(in the rows, 100 means zero)
Each path below is one point turned by a fixed rotation once a step. After each direction that follows a path, write how fast that rotation turns it, in degrees each step (0 if it stays still).
Each turn is a multiple of 5 degrees from 10 to 175, or 0.
Each row of a path follows its step; steps can be skipped.
path 1
step 0: 110; 91; 94; 103; 119; 77; 111; 97; 126; 116; 118; 99; 65; 109; 87; 121; 104; 110; 85; 103; 120; 110; 74; 106; 112; 77; 111; 118; 121; 109; 111; 83; 116; 109; 105; 101
step 1: 115; 116; 114; 95; 124; 78; 120; 89; 103; 98; 92; 82; 104; 84; 101; 128; 127; 88; 107; 112; 102; 112; 77; 95; 138; 87; 95; 80; 105; 122; 108; 87; 114; 108; 99; 109
step 2: 108; 93; 95; 90; 115; 109; 126; 104; 106; 113; 77; 80; 80; 73; 114; 93; 111; 67; 107; 95; 78; 88; 77; 73; 99; 100; 114; 83; 79; 123; 108; 89; 101; 103; 103; 107
step 3: 97; 129; 106; 86; 109; 142; 83; 96; 89; 93; 89; 100; 66; 77; 82; 99; 106; 93; 112; 89; 71; 101; 93; 97; 104; 111; 120; 89; 80; 106; 105; 100; 81; 112; 97; 90
step 4: 104; 111; 75; 108; 94; 111; 89; 87; 77; 90; 106; 122; 107; 71; 100; 107; 92; 87; 105; 79; 72; 86; 88; 121; 91; 103; 112; 88; 84; 81; 114; 137; 94; 96; 91; 92
step 5: 88; 95; 72; 105; 62; 91; 95; 118; 92; 98; 115; 103; 90; 99; 95; 107; 74; 109; 108; 81; 83; 101; 94; 123; 92; 78; 112; 107; 113; 88; 120; 109; 77; 102; 130; 85
step 6: 120; 105; 82; 83; 67; 76; 97; 93; 102; 74; 121; 96; 103; 117; 89; 106; 106; 122; 97; 81; 108; 103; 81; 131; 114; 99; 68; 101; 103; 105; 102; 93; 91; 90; 120; 96
step 7: 108; 74; 92; 93; 60; 63; 128; 95; 96; 82; 91; 96; 87; 107; 92; 89; 109; 106; 103; 100; 109; 98; 101; 102; 109; 75; 85; 93; 88; 113; 100; 88; 106; 83; 75; 124
step 9: 106; 97; 91; 83; 113; 132; 123; 87; 93; 112; 114; 116; 82; 110; 109; 101; 121; 81; 103; 100; 108; 125; 118; 97; 100; 122; 101; 121; 78; 99; 105; 111; 103; 79; 64; 113
98; 99; 98; 94; 95; 88; 92; 94; 105; 102; 102; 101; 101; 96; 103; 102; 100; 112; 98; 95; 96; 92; 107; 98; 102; 99; 101; 108; 106; 101; 104; 107; 103; 97; 102; 86
55
96; 103; 97; 99; 97; 98; 94; 102; 98; 100; 106; 99; 91; 100; 106; 103; 102; 105; 100; 114; 94; 92; 97; 103; 98; 97; 89; 101; 101; 93; 104; 96; 108; 100; 106; 113
55
96; 107; 102; 95; 98; 108; 91; 100; 109; 99; 105; 99; 96; 99; 96; 98; 96; 106; 106; 94; 106; 113; 92; 95; 111; 107; 98; 99; 104; 96; 97; 101; 107; 97; 104; 102
135
98; 107; 82; 98; 100; 94; 101; 99; 95; 95; 101; 95; 103; 102; 100; 85; 98; 103; 103; 100; 103; 98; 104; 102; 107; 103; 104; 107; 101; 100; 94; 100; 96; 107; 98; 106
35
106; 96; 104; 100; 102; 107; 100; 96; 95; 88; 99; 91; 106; 102; 108; 107; 96; 101; 102; 98; 105; 87; 95; 105; 105; 112; 101; 102; 102; 95; 103; 95; 104; 104; 101; 96
160
108; 97; 95; 106; 118; 103; 94; 97; 108; 105; 100; 89; 99; 92; 97; 104; 99; 103; 111; 104; 98; 98; 104; 99; 103; 95; 100; 100; 99; 100; 100; 100; 95; 95; 101; 101
35
107; 108; 96; 99; 105; 101; 99; 97; 102; 97; 100; 105; 113; 95; 113; 96; 108; 97; 99; 94; 101; 105; 99; 106; 98; 96; 91; 102; 91; 101; 101; 104; 108; 94; 100; 101
145
path 2
step 0: 132; 89; 108; 88; 95; 99; 76; 82; 114; 105; 90; 127; 94; 99; 108; 128; 104; 116; 111; 97; 119; 70; 126; 102; 92; 107; 81; 86; 100; 127; 104; 104; 96; 125; 101; 84
step 1: 100; 106; 121; 80; 109; 100; 128; 104; 79; 99; 83; 96; 86; 92; 110; 102; 97; 94; 122; 81; 101; 112; 73; 106; 137; 112; 81; 111; 90; 96; 69; 116; 104; 100; 91; 78
step 2: 98; 104; 95; 118; 98; 115; 111; 76; 102; 65; 97; 142; 114; 131; 91; 95; 115; 99; 95; 102; 112; 108; 108; 87; 97; 119; 102; 94; 95; 118; 95; 95; 71; 122; 88; 93
step 3: 109; 102; 87; 76; 71; 99; 132; 89; 90; 94; 84; 105; 69; 93; 121; 91; 115; 92; 96; 109; 109; 70; 108; 95; 114; 88; 92; 122; 107; 94; 80; 78; 111; 77; 105; 113
step 4: 106; 117; 125; 94; 92; 118; 82; 82; 85; 75; 108; 123; 99; 135; 92; 113; 70; 109; 110; 96; 98; 113; 109; 119; 94; 86; 97; 106; 107; 125; 103; 119; 103; 75; 95; 109
step 7: 85; 92; 107; 85; 100; 105; 92; 98; 84; 120; 112; 126; 76; 103; 115; 117; 137; 87; 128; 106; 64; 106; 120; 91; 91; 120; 102; 101; 107; 102; 73; 100; 104; 102; 109; 101
step 8: 116; 108; 109; 91; 87; 92; 114; 94; 86; 100; 81; 97; 105; 132; 111; 87; 109; 99; 98; 108; 121; 133; 94; 114; 115; 73; 118; 78; 99; 108; 97; 108; 88; 109; 140; 85
step 9: 98; 117; 75; 90; 113; 80; 121; 87; 103; 76; 109; 120; 85; 105; 83; 110; 121; 85; 118; 95; 85; 88; 108; 128; 68; 107; 75; 92; 80; 89; 107; 90; 100; 88; 111; 95
step 10: 78; 105; 134; 83; 65; 87; 96; 102; 102; 78; 103; 108; 101; 93; 100; 97; 92; 112; 103; 111; 86; 97; 106; 111; 133; 88; 121; 125; 102; 83; 110; 90; 76; 104; 124; 88
101; 99; 97; 99; 100; 106; 97; 98; 108; 100; 111; 100; 91; 89; 116; 93; 104; 100; 103; 96; 93; 97; 98; 100; 104; 102; 94; 96; 103; 98; 97; 89; 98; 102; 105; 99
160
102; 93; 105; 100; 100; 91; 98; 90; 100; 100; 98; 96; 100; 95; 97; 111; 105; 95; 106; 97; 101; 100; 95; 105; 101; 99; 105; 100; 90; 97; 106; 92; 95; 105; 103; 86
35
103; 91; 97; 98; 87; 106; 99; 100; 96; 111; 109; 100; 96; 102; 96; 102; 106; 98; 102; 102; 100; 93; 105; 97; 107; 98; 109; 103; 96; 103; 105; 101; 92; 97; 96; 109
95
91; 90; 106; 102; 99; 94; 98; 101; 103; 98; 108; 111; 108; 105; 104; 98; 98; 101; 96; 101; 96; 107; 107; 106; 101; 103; 109; 105; 100; 99; 92; 95; 104; 110; 96; 101
135
path 3
step 0: 126; 88; 88; 115; 108; 73; 88; 78; 90; 94; 117; 92; 107; 83; 82; 82; 115; 103; 97; 99; 119; 114; 102; 91; 92; 148; 90; 98; 79; 97; 95; 80; 109; 118; 119; 116
step 2: 119; 108; 91; 124; 120; 97; 97; 90; 89; 97; 111; 102; 96; 108; 107; 91; 74; 116; 86; 87; 106; 105; 95; 105; 141; 144; 75; 117; 107; 87; 94; 120; 97; 74; 105; 87
step 3: 95; 83; 100; 71; 105; 120; 100; 95; 90; 111; 85; 91; 85; 111; 97; 99; 68; 94; 118; 89; 111; 90; 105; 112; 106; 118; 83; 87; 155; 88; 107; 89; 111; 81; 103; 120
step 4: 116; 117; 81; 73; 107; 88; 109; 109; 89; 63; 99; 91; 104; 89; 124; 75; 86; 68; 100; 112; 94; 99; 114; 96; 115; 124; 91; 110; 106; 105; 111; 81; 79; 81; 121; 110
step 5: 109; 83; 113; 92; 97; 139; 104; 117; 106; 89; 105; 88; 92; 77; 93; 89; 131; 93; 113; 95; 97; 89; 79; 112; 113; 85; 70; 118; 111; 110; 122; 77; 92; 91; 102; 132
step 7: 89; 95; 106; 90; 86; 103; 111; 78; 109; 131; 108; 84; 106; 93; 89; 90; 92; 109; 101; 77; 87; 112; 103; 112; 138; 86; 108; 122; 118; 96; 126; 80; 108; 137; 90; 115
step 8: 81; 113; 111; 96; 103; 83; 104; 102; 82; 100; 125; 92; 102; 111; 89; 88; 97; 96; 92; 110; 125; 120; 129; 99; 93; 118; 92; 89; 93; 95; 132; 71; 86; 142; 115; 91
step 9: 94; 123; 98; 94; 104; 114; 94; 105; 119; 98; 108; 118; 113; 105; 90; 118; 125; 94; 120; 81; 108; 79; 98; 73; 119; 118; 98; 122; 99; 99; 145; 110; 115; 132; 108; 98
step 10: 111; 131; 120; 117; 130; 88; 95; 99; 79; 112; 120; 105; 102; 106; 95; 119; 104; 117; 82; 75; 112; 99; 84; 93; 88; 113; 65; 99; 118; 120; 114; 104; 82; 96; 106; 78
98; 92; 106; 100; 111; 109; 105; 101; 99; 103; 105; 93; 95; 103; 96; 99; 106; 100; 93; 93; 95; 108; 96; 92; 103; 108; 104; 92; 99; 107; 94; 98; 96; 101; 97; 106
145
94; 99; 99; 96; 103; 94; 106; 98; 94; 101; 96; 93; 110; 97; 105; 101; 90; 93; 95; 102; 98; 102; 95; 102; 91; 107; 102; 101; 99; 98; 102; 92; 111; 104; 89; 106
90
100; 104; 88; 104; 102; 97; 101; 98; 86; 98; 104; 111; 95; 101; 112; 100; 104; 100; 94; 98; 105; 110; 97; 101; 100; 102; 104; 104; 95; 97; 97; 99; 96; 101; 107; 106
175
98; 93; 105; 104; 98; 88; 106; 100; 101; 98; 114; 100; 108; 93; 106; 95; 96; 101; 98; 95; 100; 94; 91; 97; 110; 95; 97; 105; 104; 106; 96; 103; 100; 100; 102; 100
140
95; 110; 102; 95; 102; 93; 101; 96; 93; 96; 105; 92; 95; 96; 95; 97; 101; 100; 100; 99; 100; 99; 111; 103; 101; 105; 91; 104; 88; 106; 90; 103; 100; 95; 97; 93
175
path 4
step 1: 87; 116; 75; 79; 87; 84; 82; 100; 88; 64; 95; 96; 87; 93; 103; 108; 100; 112; 106; 103; 82; 113; 93; 102; 103; 140; 79; 125; 114; 99; 119; 115; 87; 114; 99; 103
step 3: 88; 103; 106; 90; 88; 112; 119; 102; 86; 105; 113; 107; 96; 83; 93; 84; 108; 107; 107; 102; 117; 83; 78; 104; 107; 103; 103; 113; 106; 71; 129; 146; 117; 129; 108; 99
step 4: 116; 117; 108; 108; 112; 108; 110; 75; 118; 82; 86; 118; 98; 78; 82; 114; 108; 106; 64; 75; 111; 111; 105; 118; 104; 87; 92; 97; 106; 79; 127; 95; 78; 86; 106; 112
step 5: 78; 123; 96; 108; 94; 102; 72; 99; 109; 85; 127; 85; 83; 78; 110; 106; 105; 107; 108; 94; 100; 90; 93; 111; 73; 111; 104; 109; 96; 100; 108; 138; 106; 66; 85; 99
step 6: 100; 86; 89; 142; 99; 128; 98; 84; 104; 113; 91; 100; 93; 107; 107; 108; 122; 93; 98; 84; 92; 62; 107; 123; 90; 85; 91; 119; 91; 98; 110; 87; 87; 109; 110; 78
step 7: 77; 87; 97; 101; 82; 82; 111; 94; 90; 126; 110; 77; 88; 81; 85; 142; 99; 105; 101; 97; 118; 106; 93; 98; 100; 100; 138; 103; 97; 85; 123; 110; 99; 108; 89; 88
step 8: 99; 110; 100; 109; 105; 112; 107; 77; 118; 117; 103; 99; 98; 117; 103; 89; 88; 107; 83; 86; 103; 113; 109; 120; 78; 121; 105; 109; 110; 73; 114; 52; 109; 82; 85; 104
step 9: 70; 93; 89; 108; 87; 96; 97; 125; 88; 96; 105; 82; 102; 85; 96; 102; 110; 124; 121; 94; 80; 133; 127; 126; 68; 104; 94; 107; 109; 103; 95; 111; 101; 115; 88; 92
step 10: 102; 73; 79; 90; 92; 95; 91; 59; 108; 98; 105; 104; 88; 132; 81; 86; 98; 104; 108; 105; 79; 93; 110; 98; 92; 68; 97; 113; 112; 103; 119; 81; 87; 113; 94; 87
107; 106; 98; 101; 101; 99; 94; 107; 93; 95; 99; 97; 96; 102; 100; 96; 98; 106; 93; 87; 91; 106; 97; 104; 95; 103; 98; 96; 108; 109; 102; 102; 101; 91; 101; 90
90
101; 102; 94; 93; 100; 91; 104; 93; 107; 96; 99; 98; 95; 108; 101; 109; 92; 92; 104; 101; 102; 100; 96; 98; 97; 103; 103; 96; 104; 98; 101; 101; 96; 83; 97; 106
120
100; 107; 105; 95; 96; 104; 113; 104; 103; 102; 103; 98; 102; 96; 100; 100; 96; 111; 94; 95; 102; 100; 99; 91; 106; 102; 104; 89; 102; 86; 101; 93; 100; 98; 102; 98
90
